Named turns come first, each shown by rows before and after it. Which turns, in which order, take the first row of each pair that follows to the second? Write the first one first, as in the answered first pair.
G (before |-> after):
[-13  28  20 -19  15 -11  10  24 -24   0  10  -4  17] |-> [-11  24  12 -23   7  -8   3  25 -26  -4  18  -9  24]
[26  5  5  6  7 -2  2 10  7 26 27 23 -2] |-> [23  7  5  6  4 -2  4  9  6 25 27 23 -2]
[ 25   4   5  -3  -2  14  -9  25  10  17  21  -3 -11] |-> [ 26   7   6   1  -3  14 -11  23  11  19  18  -1 -17]
[ 20  28  27  31  26 -11  26   4 -15 -11 -15  16  17] |-> [ 21  19  23  18  26 -10  32  15  -4 -15  -4  10  38]
Z (before |-> after):
[  6 -14 -16  12   2  -9  12  -4   7  20  18  27  -6] |-> [  6  17   3   5  19  -8  12  14 -13  21  11  20  11]
[10  3 11  3  9 -3 -2 11 -9 12 16  7 14] |-> [ 11 -15  -4   5  -3  -2  -5   0   0  12  23   9   8]
[  5   2  37   3   7 -12  24  -2  -1 -14 -30   8 -16] |-> [  4   1  14 -30 -15   6  -5  10 -27 -20  -7 -16  22]
R (before |-> after):
[  7  18  28  28  -2 -30  29   8   5  24  -1  42 -37] |-> [  7 -30   3  30 -14 -27  36  25  41  -9  -3   8 -34]
[ 18 -31   2   0  18  22 -19  35  15 -25  38 -10  15] |-> [  2 -14  -9  -5 -12  29 -45 -15 -28   8  39  17 -12]
[ 32  -8   6  22 -15   7 -38  13   8  13  40 -25  23] |-> [ 28  -3   5  20 -23   9 -43   2  -2  23  40 -17  15]
[ 21 -27 -15  15 -13  -3 -14  -4  23   1  10  -4 -14] |-> [ 21  13  12  14  -1  -5 -13 -11  -4  27  14  22 -12]
P (before |-> after):
[ -1  10  -9 -32 -25  -2   7 -23 -14  34  13  40  21] |-> [-24  30   0 -39 -11   5  12 -13 -34  11 -18  15  26]
[  4 -22 -18 -12 -12   3 -14  22  15 -14  33 -24  30] |-> [ -3 -11 -14 -15  -6   6 -11  26   8 -23  21 -35  33]
[-17   1  -2  14  15  -1  -6   4   1 -19 -14  -5  19] |-> [  1  -1   2  29  19  -6 -10   9  10  -7  -1   4  14]
F (before |-> after):
[  1  35 -14  -3  -2  16  -1  -3 -19 -43 -20 -30 -15] |-> [ -7  22 -20 -14  -6  18  12  -8  -3 -51 -23 -29  -9]
[  7  11   4 -17  -7   3 -16  -2 -27  31  28   6  18] |-> [  0   8   2 -27  -7   8 -13  -2 -28  23  23  -1  26]
[  4 -42 -22  30  -3  -5  -2  19  40 -35 -12 -24 -25] |-> [ 18 -35 -18  41  -2  -8  -4  19  41 -27  -7 -14 -32]
[ 37 -23 -27  30  -9  -5 -36  12  -2  -2  15 -17 -24] |-> [ 33 -17 -28  23  -8  -2 -41  18 -13 -10  14 -27 -20]
Now pairs of rows:
(two turns a pair)
[-10  -8   2  15  -4 -10  14 -18  22  -8 -19  17 -21] |-> [ -8 -20  -1  -3  -2  -9  23  -6  35 -14  -9  10   3]  G then G
[  0  25  21   9   8  -9  -7  -5 -34  14  11  14 -13] |-> [ 13 -20  -2  11   6  -6  -4  28   5 -23  11 -27   0]  R then G
[-35  30  26 -16  32  -7  42  -4   4   3 -28  15  19] |-> [-38 -34 -30 -21 -10   7  20 -12  26 -29 -20 -20  10]  R then G
[  6 -19  -5  23   3  -4  13  -2  22   0  -2  11 -20] |-> [  4  25  12  -2   8   6  -6  14 -27  11   7   5  13]  R then Z
[-12  16   8  10  12 -10  -9  12  -7 -18 -24 -25 -10] |-> [  7   2  -3  19   2  -6 -23  18  -3 -17  -6 -33  -9]  Z then P
[-11 -11 -26  -9  -4  -6 -20   4  -8 -14  17 -20  27] |-> [ 11   3  -9  14  13 -10 -24  24  -6 -10  18 -20  20]  P then P
[ -5 -30  -8   5 -20   7  17 -12  34  22   5  18   9] |-> [-25 -26  -5  -3 -14   6  28 -18  28  12 -16  15   8]  P then F
[ 12  41  35  -8  37   7  19  37 -15  36   1   6  30] |-> [  9 -66 -41   1 -17  13  10  11  43  -5   2 -24  -5]  R then F
[ 22   9  16  16  -1  15 -14  30   3 -10   6 -19   5] |-> [ 26   1   5  13 -25  15 -21   1   2  16  26   8  -2]  P then R
[-19  -4  42  33  32 -31  48  13  34   5 -71 -10  -3] |-> [-18 -79 -31  11 -37 -11  18 -18  50  -3 -31 -24  -1]  Z then Z
[  7  29  24 -11   4  24 -18  23 -28  15   5 -12  24] |-> [-26 -18 -18 -20 -26  30 -13 -13  -9 -13 -18 -25   3]  Z then P
[-23   8  -1 -36  -2  15  -3  -5 -33  11  -4  -6  38] |-> [ 31  22  24   7  21   1 -10  22 -13  33  17   8  20]  P then P
[-16  17   2  -2  11  -2  13  -6  -3  15 -40   9 -20] |-> [  9  -2  -1  13  15  -8  19  17  30   8 -26   4 -22]  R then P
[-20  18   1   2  -1  15 -12   4 -32  -6 -24 -15  -2] |-> [ 10  -9  -2  27   0  10 -13  22   3 -16 -11 -24 -14]  P then R
[-34  19  13   2  -3 -10  -9 -25 -11  11  -3  19 -15] |-> [-22  23  18  13   4 -10 -12 -15  -9  14   1  22 -20]  P then P
[  8   8 -27   8 -16  -2 -37  13  18 -12  19 -19   6] |-> [  5  47  -5  13  -3  -9 -33  -1  -7  12  11   8  -7]  R then G
[ 11 -14 -22  18 -20   4 -34 -12 -18   6   8  -2 -33] |-> [  9  18  -6   5  -7  10 -40   7 -40   6   6 -12 -11]  Z then Z
[-38  -3   2 -17  -4  -6  27 -40  -4   9 -18  15  -9] |-> [-20 -10   9 -31  12  -8  38   4  18  -7  -4  -8  33]  R then G
[-10  -3 -24 -29  -8  21 -13  33 -12 -27   7 -37  28] |-> [ -3   0  -6 -12  15  12   8  48   7 -34  -5 -36  23]  F then P
[ 13  18  11  39   7   5 -16   5   3  14  -8  21 -19] |-> [  7   5  -5  38  -9   8 -25  -4   5   9 -12  17 -30]  R then R
[-15   0  -7  17  10  -8  -2 -18 -14 -22 -21   4 -36] |-> [ -3  25   1   1  15   1 -22   8 -42 -20  -2 -11  -4]  P then Z
[ 31   1 -10  20  11   5 -19  37  -4 -14   2 -37   4] |-> [ 31 -18 -17  36  -1   2 -17  14  11 -10  -3 -21 -26]  Z then G
[ 36 -10   4  19  17   8 -19  10  11  -9  39  -5  -5] |-> [ 32  -7  -2  28  10  11 -29  -6  -2  -3  37   2 -20]  G then R
[-12 -11 -18 -14   9  -4   9  12  22 -31  -8 -10  24] |-> [  5  -4  -3   5  20  -9   9  23  31 -25  -6  -5  17]  P then F
[  7  10  -1  -5   2   0  16 -22 -27  16   7  19  -8] |-> [  4 -18 -22  -6 -12   4  10 -24 -13  -1   6   4 -16]  R then R
[ 20  -5  32  26  15  -7  31  24  26  -1 -23  -1  -6] |-> [-15 -24  -8  14 -25   7   6 -22   1 -14 -39 -10 -34]  R then P
[ 14  46  31  24  31  -9  -3  14 -18   4 -23  -1 -14] |-> [ -1  31   2  23  -4   0 -24 -25 -37   7 -22   8 -43]  R then R
[ 15  -8  26   6  13 -20  15   4  18  -5  -3   9 -10] |-> [ 15 -24   3   9  -8 -13  -4  -8  16 -11  -3  -1 -24]  F then R
[ -6  33   2  -5   8 -10  25  18 -26  28  -5   4  17] |-> [-12 -15 -38 -19 -26  -3  17  -5  -9  21   9  -1  12]  F then Z
[  2  -6  -6   8 -15   7 -19   6  -7 -12 -16 -21 -14] |-> [  4  -4  -8   2 -25   9 -25  -3 -13   4   0  -9 -10]  R then Z
[ -8  15   9   4   0   2  -4  -9 -19   7  -3   0   0] |-> [  1   5   6   8  -5   2  -4 -13 -11  13  11  12  -5]  P then P
[-14 -24  -6  -4  11   6  24   1  41   5 -23 -11  19] |-> [ -6  -8   8  -4  23   2  30  11  38  10 -20  -5  26]  Z then F
[ -8 -13 -55   4 -34  -6  -6 -42 -31  14 -13  -3 -59] |-> [ 43  15   2   5  17 -31  36   2   3  60  37  40 -12]  R then P
[-12 -15 -22 -19 -27  13   2 -13   4  -2  15   2  12] |-> [-26  -7  -8 -21  -7  11  17  -4   6 -22 -12  -9  16]  P then F
[  1  35  28  17  32  -7   4   4 -16   6 -21  13 -20] |-> [ 18  30  16  19  15  -1 -22  -3 -23  25   6  21 -22]  P then F
[ 28  -5  -1   7  10   2 -29  -6   9   1   2   5 -29] |-> [ 19   6  -3  -4  13   8 -41  -1  -9 -11  -6 -13 -18]  F then F
[  3   3 -21   0 -18   4 -19  -2 -25  23   6   3  26] |-> [ -3  18  -7  15  -7  -3 -14 -10 -28  27 -12  18   5]  G then G
[ 45 -18   1 -13  -4  -5 -28  -4  14  11  34  -1  18] |-> [ 45 -12  15  14  11 -17 -14 -13  32  13  18  17 -11]  F then Z
[-16  12  -3  18 -14  20   7 -16   5  29 -23  24 -39] |-> [-26  19   0  14  -9  18   7 -15  -1  19 -35  15 -37]  P then P
[-15  -2  17  11  38 -13  49   9  21 -18 -33  -2   5] |-> [ 16   9  14   2  34   1  11  48  -3 -18   2 -29  36]  Z then P
[-10  18  18  10  11  -1  28  17  12 -15 -24  -1  13] |-> [-22  23   8  10   1   3  15  -1  -6 -17 -35  -2  -4]  R then Z
[  6   2 -13  41  -8  10 -41   6  -8 -21 -19 -36 -35] |-> [ 29  -4  -9  50 -11   8 -40   2   6   5   4 -13 -41]  Z then P
[-14   7 -17  -2   2   5  -9  26 -16   5  42 -27   8] |-> [-17  17 -15   9  -3   6 -19   7 -25  15  38 -18 -13]  R then G
[  0  -5  20 -12  18 -14  11  10  -3   6   4 -10   3] |-> [ -5 -14   6 -19   7  -9   4   9  -5  -2   5 -24   8]  Z then P
[ 35 -22 -24  29   7  23   0   7  15   1  -2  -7 -12] |-> [ 24 -28 -38  14 -10  28  -5  -7   8   5   5  -8  -4]  F then P
[-21  -9  20  26   5 -14  36  -8  28 -13 -34   9 -20] |-> [-36 -10   2   9 -21  -6  21 -44   6   5 -24  24 -20]  G then R
[14 -1 17 11  8 -1 11  0  8 24  6 23 12] |-> [ 12 -24  -9  -3 -13  11  -3   5   6   9  17  -2  25]  Z then R
[ -9  12  28  -8  22 -10   7  23   9  -5  -5 -11  20] |-> [ -5 -18  16   9  10 -19  18   2  37  -5  -9   3  -9]  Z then Z
[ 29  32   1  17   0  11 -40  18 -17  23 -11   2 -25] |-> [ 30  24   0  17  -5   6 -28   2  -5  40  -4  27 -31]  P then Z
[-22 -11 -11   0  -1  -3  -3   8  -5 -20 -17 -24   5] |-> [-23  -6   4   6  11 -11  13   8   5 -15 -22 -15   3]  F then Z
[ -4  -1   9  15   0  -8  -6 -11   5   2  -5  -7 -11] |-> [-12  -7   0   7  -6  -6  -5 -19   6  -1  -2  -8  -9]  P then P
[-54  13  -8 -31  -4   2 -13 -13 -57 -24 -18 -36  -5] |-> [ 44  14  18  46  17 -21 -25  17 -13  25  38  11 -37]  P then P
[ -3 -11 -15   1 -19   1  -1 -31  12  20  17  14 -22] |-> [-20  30  20 -17  20  -2  24   2  -4   3 -11  -4   9]  P then R
[ 17  11  14  19   8   2   2  -5  -2  14   1   3 -20] |-> [  6  22  12   6   7  10  -6   1 -22  -1  -5 -15  -6]  F then F
[-16  -3  13   4  20   2  25   2  17  -7 -28  -2  -5] |-> [-16 -30 -14  -3  -6   9  13  -8  20 -12 -12  -7  -3]  Z then Z
[-11  37  25 -10  27   1  15  17 -11   7 -13  -4  20] |-> [-20  -9   4  13  18  -1  25   7  24 -22 -35 -16 -15]  R then Z
[  4   4  -9  12 -19  15  -8 -37  -1   9  23  16  -5] |-> [  0  36  14  18   4  14  -6 -24 -20   6   9  12  -3]  Z then F
[ 20  20  17   2  34   6  10  41  -4 -20   2  -5  17] |-> [ 14  14  -9 -15 -12  20 -23 -13 -34  19  29  27   1]  Z then R
[ 27  20  24  59  13  -4   5   2  18  11   2  11 -27] |-> [ 23  21   4   0  -4  18 -15  33 -13   0  35 -28  46]  G then Z
[ -1  15  30   6   7  -5  -4  15  -7   4 -21  16 -14] |-> [-12  14  26  -6   7   0  -3  17  -9  -8 -31   2  -4]  F then F
[ -6  19  36 -12   8   2  18  24 -11  -8 -20   0  10] |-> [ 16 -14  17 -10 -18   1  14  -1  11  25  19  32   3]  P then P
[-11  16  27   6  22 -11  27  -2   8   4 -13  13  -6] |-> [ -5 -22  -2  19   2  -9  15  -8  28  -7 -10   7 -27]  R then F
[-28  -3   1   0  -4  -4  20 -26   5  -7 -27   2 -23] |-> [-26 -14  -1 -18   1  -4  32 -14  18 -12 -16  -5  -1]  G then G
[  2  14  13  -9   9   6   0  12 -16   6  -3  -6  14] |-> [  2  -1  12  13  10  -3  15  -3   7   9 -13   8 -11]  Z then Z
[60 -3 23  7 -1  1  7 21  8 26 51 37 28] |-> [ 51   3  42  37  25 -11  28  20  24  12  11  37  -6]  R then Z
[-19  20  38  -4  24  -5  36  13  -3  -7 -21  -8  10] |-> [-36 -30 -10  -5 -16   6  21 -20  13 -23 -22 -16 -16]  F then R
[ -4  25  11   3   3  -1  -3  -3 -19   1 -14  11  -2] |-> [  9   7  -4  -3 -17   6 -21  -4 -22   8  10  10  10]  P then Z
[  6 -17 -13  16  -8 -10   4 -28  14  14   6  11  -7] |-> [ -2  -9  -2  -3  -1  -9  17 -31   8  21   8  18  13]  R then P
[-25  -8 -20  16 -27   9 -14 -19 -20  -8 -20 -15 -56] |-> [-33  32  26  14  16  -2  21   7 -25  -9 -40  -9 -33]  Z then G
[-13  48  14 -17 -11 -10 -22  -4 -63   4 -10 -10  14] |-> [ 27 -20  -7  15  -4 -17 -13  44   9 -38   0 -50  10]  P then R
[ 20   4   4  20   5  -2 -18  -1  -3   7  10  10 -16] |-> [ 11  12   2   3   3   5 -28  10 -19  -2   9  -7   3]  Z then F
[-22  46  27  11  28  -8  11  -1 -23  14 -27  12   1] |-> [  3  48  25  22  20  -7  -8   1 -25  32  -1  20   0]  P then F
[ -1   1 -19  28 -22   5 -21 -18  -6  -5  -2   3 -41] |-> [  6  41  25  18  19  -1  -4  26 -15 -10  -6  -5  -2]  R then F
[ 48   8 -15  23 -12  15 -30  49  -8  -7  18  -9 -27] |-> [ 26  23 -16   9 -20  22 -42  37 -39  -3  13  -9 -23]  F then R
[ 13  27  25 -24   3   6 -10  21 -19   6  22   9  31] |-> [ 12  12  13 -30 -12   8 -11   6 -18  13  31  19  34]  P then P
[ 13   8  -9  -2  -5  13 -36  33 -23  10  14 -27   8] |-> [ -5  12 -12  -7  -7  12 -32  25 -33   0  -3 -32   4]  G then F
[ 11 -21 -14  19  -5  -5  -8   1  10  -3   4   6 -11] |-> [-16 -11 -13   3  -2   0  -5   3  -2 -23 -16 -13  -4]  P then P
[-11  -8  -6  -9   1   4   5   7  -4 -33 -22 -24   5] |-> [ -6  14  11  -8  14  -2  11  17 -10 -22 -20 -15  13]  R then R
[ 17  22  25   8  11  -5  -1  10  -4  15  -4   1 -10] |-> [ 21  15   8   0  -6   0 -13  -1  -9  28  15  11  -7]  P then F
[ -7  26  15   3   0 -18  -4  -3 -27  32  18  36 -13] |-> [-20  20   3 -14 -12 -12  -8 -10 -40  26  17  29  -4]  P then F
[ -3  13  -7   5  -3   8 -30   0 -24 -15  -6 -22  -4] |-> [-12  28   5  -9   4   5 -16   1 -29 -10  -8 -15   7]  F then R
[ 29 -10  20  38  43   3   9   2  17  11 -26   5 -34] |-> [ 29 -57 -30   9  -5  23 -20 -12  18   6   3 -14 -21]  Z then Z
[-14  12 -11  42 -18  -8 -45 -14  -9 -12 -29   2 -65] |-> [-22  54  26  28  15 -13 -27  13 -27 -13 -41  -5 -34]  Z then G
[ -8 -22 -15 -25  -9  -5  12  -6   9 -14 -14  -9  13] |-> [ -1  -5  -6 -14   3  -4   2  14   1 -25 -20 -26  16]  P then G
[  8  -1   2  22  11  -3  -7  23   4 -18  -5 -19   5] |-> [ 23  -9  -5  26   0  -4 -15  17  10  -3  13  -8   1]  P then F
[ 21 -22  -5  -1   9   7  -2  36  25 -16  24 -25  24] |-> [  4  11  13  27   6  -4  -6 -26  -6  23   1  33 -38]  R then Z
[-17  20 -10   0   5  10 -22  13 -27 -20 -14 -33   3] |-> [  6  21  -4  13  15   5 -27  30 -18 -16  -4 -31   1]  P then F
[-43  14   2   1  10  10  -7 -25 -14 -29 -34  -3   3] |-> [-39   6  14   1  25   2  19 -13   9 -32 -37  -1  11]  R then F
[  4  13  -5 -29 -12   7 -12  -1 -19  22  43  11  45] |-> [ 13  -7 -25 -18 -25  15 -32   6 -12   5  44  -9  31]  R then G
[  0 -10 -11  22  -3  -5 -12  -8  -2  -6 -18  -8 -35] |-> [ 23   9   7  28   9  -6 -19   7  -9  15   6   4 -25]  Z then P
[-15  24   1 -14 -13 -14 -13 -15 -44   7  -2  -3  16] |-> [-22 -16 -14  -5 -24 -21   9 -41  -6   0 -12   7  -8]  F then Z
[ -3  10   5 -11  -3  -3  -7  -1 -14  20   8  14  12] |-> [  6 -14 -10  -8  -9  -1 -10  16   4   1   9 -10  14]  R then G
[  4 -13  -3   2  -1  -8  16 -17  24  11   6  23  -4] |-> [  3  20  16 -16  11  -4  11   4  -4  13   9  13  25]  R then Z
[  8  27  15  17  17  -3 -15  18 -10  -6  -9  -9   5] |-> [ 25  15   4  16   3   0 -27  12 -10   9  16   2   5]  P then F
[  1 -15  -4 -23   4   9   8  12   9  -9  11 -11  28] |-> [ 13 -22   1  -8   4   0  14   7  25   2  20   6  14]  F then F
[ -8  15  -2 -10 -17  17 -28 -19 -49  13  -1   5 -11] |-> [ -3  31  15   1   3  13 -23   7 -48  -3 -18 -10  -5]  F then P
[  1  22  41 -13  10  -2  14   8   2   9   1   6  27] |-> [  2 -37  -3  -2 -23   0   4 -11  35 -10   2  -4   3]  R then F
[ 19   8  -4 -16 -31  27 -30   9 -10  -3  30 -19  27] |-> [ 21  25   9  -4 -26  25 -39   3 -27   7  21  -8   9]  R then G
[-10 -12  24  -3  40  -5  45  51  43  -7  -2   0  19] |-> [-17 -46  -2 -20   9   0  47  17  52   8  19  19  24]  P then P
[  3  11 -17  -2 -20  -9   7 -17  18   8   3  18 -22] |-> [ 15  33   6   3   5 -14  11  10  17   9   3  12  -8]  R then F
[ -7  21  35  24  14   9   2  21   7 -14 -23 -12  -9] |-> [-18  13  31  14  12  12  10  20  10 -24 -26 -19   0]  F then F
[ -5   3  16   9  16   2  19 -12  28  13 -12  36 -21] |-> [ -1 -26  -1   0  12   4  23   0  48  -6  -8  16  -8]  R then G
[  2 -14  -5  32   2  -8 -20  -2 -16 -20 -21  -8 -41] |-> [  0 -28 -16  26 -11  -6 -19 -18 -13 -11  -8   2 -40]  P then P
[ 23  22  -9   8   7  12  -6  15  10  -1   5   6 -34] |-> [ 20  13 -24 -10  -9  19 -18  12   0   4  22   4 -19]  Z then P
[-19 -18 -25 -29 -28   4  -1 -32   0   6   7   8  15] |-> [  2  16  17 -18  14 -11  21  -5  11  23  13  27  31]  F then R
[-17 -18  23  27  22 -17  59   4  44 -29 -42  -4 -18] |-> [-20 -67 -33  -9 -34   4  23  -8  32 -36  -3 -27   6]  Z then Z
[-24 -10 -31 -23 -19  13 -25 -33 -25 -18  19  -4  14] |-> [-30   0   0  20  17 -11  13 -42   6 -17 -23  23 -33]  Z then P
[ 27  19   0   2  -4  13 -23  26 -20  26  12   0   0] |-> [ -2 -17 -33 -17 -34  16 -14  -9 -12  12   2  -1 -10]  Z then P
[ 22 -36  -8   5  -8   3  -6  12  10 -26  -1  -9  -7] |-> [ 20 -12   3  -7   0   6 -10  28 -10 -27   2 -22  15]  Z then Z
[-11 -21 -16   5  -4  -2   2   3  10 -29 -21 -16  -3] |-> [-14  10 -11  -7 -17   2 -17 -21 -30   3  -7   7  -5]  R then Z
[-10  14   0   5  -9  19 -14 -14 -22  15  15  13   4] |-> [  3 -24 -12  10  -3  16   5  12  22  -7  21  -5  17]  R then Z
[  0  18  -6  23  -2  21 -34  -3   1 -17 -24 -10 -42] |-> [ 22  35  21  29  20  14 -18  17  11   0  -8   4 -28]  P then R
[-21  -4  15 -20   4   4  30  -4  26  14 -14 -12   4] |-> [-2  1 24 -3 11 -3 27  6 33 22 -6 -5 -4]  P then P
